[[123 121 149 125 127 128 130 135 128 129]
 [122 128 117 126 133 131 140 123 123 134]
 [121 125 128 133 131 124 106 137 127 130]]
->
[[123 121 149 125 127 128 130 135 128 129]
 [121 125 128 133 131 124 106 137 127 130]
 [122 128 117 126 133 131 140 123 123 134]]

[[140 134 132 122 113 118 122 132 135 135 129 121 107 135 118 135]
 [115 122 119 134 143 137 136 124 121 118 126 137 151 120 140 118]
 [123 132 129 141 139 143 133 140 125 128 126 130 140 128 135 124]
 [113 118 126 138 143 143 141 131 116 121 127 136 141 124 131 115]
 [116 121 138 143 140 145 134 138 117 128 129 130 135 127 131 123]
 [129 133 122 127 123 126 126 132 130 127 125 126 125 129 129 126]]
->
[[116 121 138 143 140 145 134 138 117 128 129 130 135 127 131 123]
 [140 134 132 122 113 118 122 132 135 135 129 121 107 135 118 135]
 [123 132 129 141 139 143 133 140 125 128 126 130 140 128 135 124]
 [113 118 126 138 143 143 141 131 116 121 127 136 141 124 131 115]
 [129 133 122 127 123 126 126 132 130 127 125 126 125 129 129 126]
 [115 122 119 134 143 137 136 124 121 118 126 137 151 120 140 118]]

[[138 122 119 116 111 142 139 133]
 [143 113 120 109 112 148 125 134]
 [125 133 153 156 148 124 130 128]]
->
[[125 133 153 156 148 124 130 128]
 [143 113 120 109 112 148 125 134]
 [138 122 119 116 111 142 139 133]]

[[150 120 140 108 119 132 139 140 136 153 120 108 136 133]
 [134 109 112 125 134 133 111 144 135 120 139 135 108 138]
 [137 116 119 127 132 149 119 123 113 129 143 135 119 114]]
->
[[150 120 140 108 119 132 139 140 136 153 120 108 136 133]
 [137 116 119 127 132 149 119 123 113 129 143 135 119 114]
 [134 109 112 125 134 133 111 144 135 120 139 135 108 138]]

[[118 133 129 119 125 127 130 112 146]
 [124 129 135 121 155 142 125 124 144]
 [120 133 142 141 136 121 112 138 125]]
->
[[120 133 142 141 136 121 112 138 125]
 [124 129 135 121 155 142 125 124 144]
 [118 133 129 119 125 127 130 112 146]]

[[145 124 140 123 130 131 119 111 135 133 129]
 [133 141 130 132 137 137 143 103 139 118 140]
 [132 115 135 125 124 126 110 153 125 148 120]
 [109 130 127 122 120 114 144 138 121 115 125]]
->
[[145 124 140 123 130 131 119 111 135 133 129]
 [132 115 135 125 124 126 110 153 125 148 120]
 [133 141 130 132 137 137 143 103 139 118 140]
 [109 130 127 122 120 114 144 138 121 115 125]]
---
[[126 140 113 136 127 126 133 118]
 [118 121 127 129 112 121 114 129]
 [138 115 126 134 138 150 144 121]]
->
[[138 115 126 134 138 150 144 121]
 [126 140 113 136 127 126 133 118]
 [118 121 127 129 112 121 114 129]]

[[142 107]
 [121 145]
 [142 129]
 [115 133]
 [117 111]]
->
[[117 111]
 [142 107]
 [121 145]
 [142 129]
 [115 133]]

[[122 127 108 144 133 124 119 117 125 142 154 138 103 137]
 [147 128 131 149 126 116 111 122 117 124 129 125 127 121]
 [104 108 141 136 115 150 115 139 107 114 126 120 133 146]
 [105 139 133 134 121 115 128 126 143 142 135 118 135 124]
 [145 108 133 139 129 144 113 146 103 113 126 133 137 125]
 [151 145 111 142 127 122 130 108 138 145 149 125 105 133]]
->
[[151 145 111 142 127 122 130 108 138 145 149 125 105 133]
 [122 127 108 144 133 124 119 117 125 142 154 138 103 137]
 [147 128 131 149 126 116 111 122 117 124 129 125 127 121]
 [104 108 141 136 115 150 115 139 107 114 126 120 133 146]
 [105 139 133 134 121 115 128 126 143 142 135 118 135 124]
 [145 108 133 139 129 144 113 146 103 113 126 133 137 125]]

[[113 139 107 107 131 121 111 115 106]
 [112 139 108 109 131 120 113 114 109]
 [109 134 108 114 126 128 121 125 109]
 [112 140 107 108 131 121 112 114 107]
 [134 116 131 132 126 135 108 120 126]
 [108 131 107 114 126 126 118 127 109]
 [131 135 130 136 126 132 127 119 129]
 [134 116 131 130 128 137 108 118 126]]
->
[[134 116 131 130 128 137 108 118 126]
 [113 139 107 107 131 121 111 115 106]
 [112 139 108 109 131 120 113 114 109]
 [109 134 108 114 126 128 121 125 109]
 [112 140 107 108 131 121 112 114 107]
 [134 116 131 132 126 135 108 120 126]
 [108 131 107 114 126 126 118 127 109]
 [131 135 130 136 126 132 127 119 129]]

[[110 130 123 121]
 [138 126 120 124]
 [110 132 123 101]
 [106 138 127 145]
 [120 132 120 106]]
->
[[120 132 120 106]
 [110 130 123 121]
 [138 126 120 124]
 [110 132 123 101]
 [106 138 127 145]]

[[131 128 125 125]
 [134 133 126 125]
 [114 105 127 132]
 [138 145 130 128]
 [133 131 125 125]
 [131 126 125 125]]
->
[[131 126 125 125]
 [131 128 125 125]
 [134 133 126 125]
 [114 105 127 132]
 [138 145 130 128]
 [133 131 125 125]]

[[136 121 153]
 [117 118 137]
 [142 138 133]
 [117 118 108]]
->
[[117 118 108]
 [136 121 153]
 [117 118 137]
 [142 138 133]]

[[126 118 130 122 133 133 126 130 123]
 [104 116 128 125 127 113 114 121 140]
 [131 125 125 124 130 129 127 132 122]]
->
[[131 125 125 124 130 129 127 132 122]
 [126 118 130 122 133 133 126 130 123]
 [104 116 128 125 127 113 114 121 140]]
---
[[126 121 120 125 119 117 116 116]
 [126 133 137 133 132 126 124 126]
 [126 119 114 117 115 117 134 143]
 [126 118 105 115 103  99 125 126]
 [126 119 111 116 115 117 133 131]]
->
[[126 133 137 133 132 126 124 126]
 [126 118 105 115 103  99 125 126]]

[[132 115 116]
 [151 126 128]
 [127 110 123]
 [114 120 140]
 [142 129 126]]
->
[[151 126 128]
 [114 120 140]]

[[133 148 111 118 119 122 120 131 142 135]
 [121 102 150 129 146 134 143 102 126 111]
 [133 138 132 144 120 128 108 156 129 126]]
->
[[121 102 150 129 146 134 143 102 126 111]]

[[121 126 131 130 142 138 127 124 122 134 133 130]
 [123 126 124 129 131 129 129 130 132 127 131 130]
 [129 125 126 124 131 132 129 129 115 130 119 129]
 [134 122 123 121 142 153 127 132 122 126 135 127]
 [126 128 125 133 130 124 130 124 127 135 123 129]
 [133 134 128 123 129 133 129 131 124 147 124 127]]
->
[[123 126 124 129 131 129 129 130 132 127 131 130]
 [134 122 123 121 142 153 127 132 122 126 135 127]
 [133 134 128 123 129 133 129 131 124 147 124 127]]

[[135 122 118 151 126 127 111 114]
 [125 128 129 135 118 129 118 123]
 [127 128 137 115 109 113 113 122]
 [125 128 128 139 131 145 107 119]
 [130 116 123 126 109 113 115 129]
 [128 134 113 135 133 125 100 123]
 [127 127 133 150 135 137 116 116]
 [126 143 150 122 128 142 104 130]
 [135 128 132 129 105 127 114 124]
 [134 135 123 124 139 103 118 125]]
->
[[125 128 129 135 118 129 118 123]
 [125 128 128 139 131 145 107 119]
 [128 134 113 135 133 125 100 123]
 [126 143 150 122 128 142 104 130]
 [134 135 123 124 139 103 118 125]]

[[119 120 138 127 131 123 127]
 [136 145 110 122 131 120 140]
 [127 132 136 116 107 139 136]
 [118 124 138 128 143 113 134]
 [129 121 136 140 133 130 118]
 [146 137 139 137 129 138 138]]
->
[[136 145 110 122 131 120 140]
 [118 124 138 128 143 113 134]
 [146 137 139 137 129 138 138]]
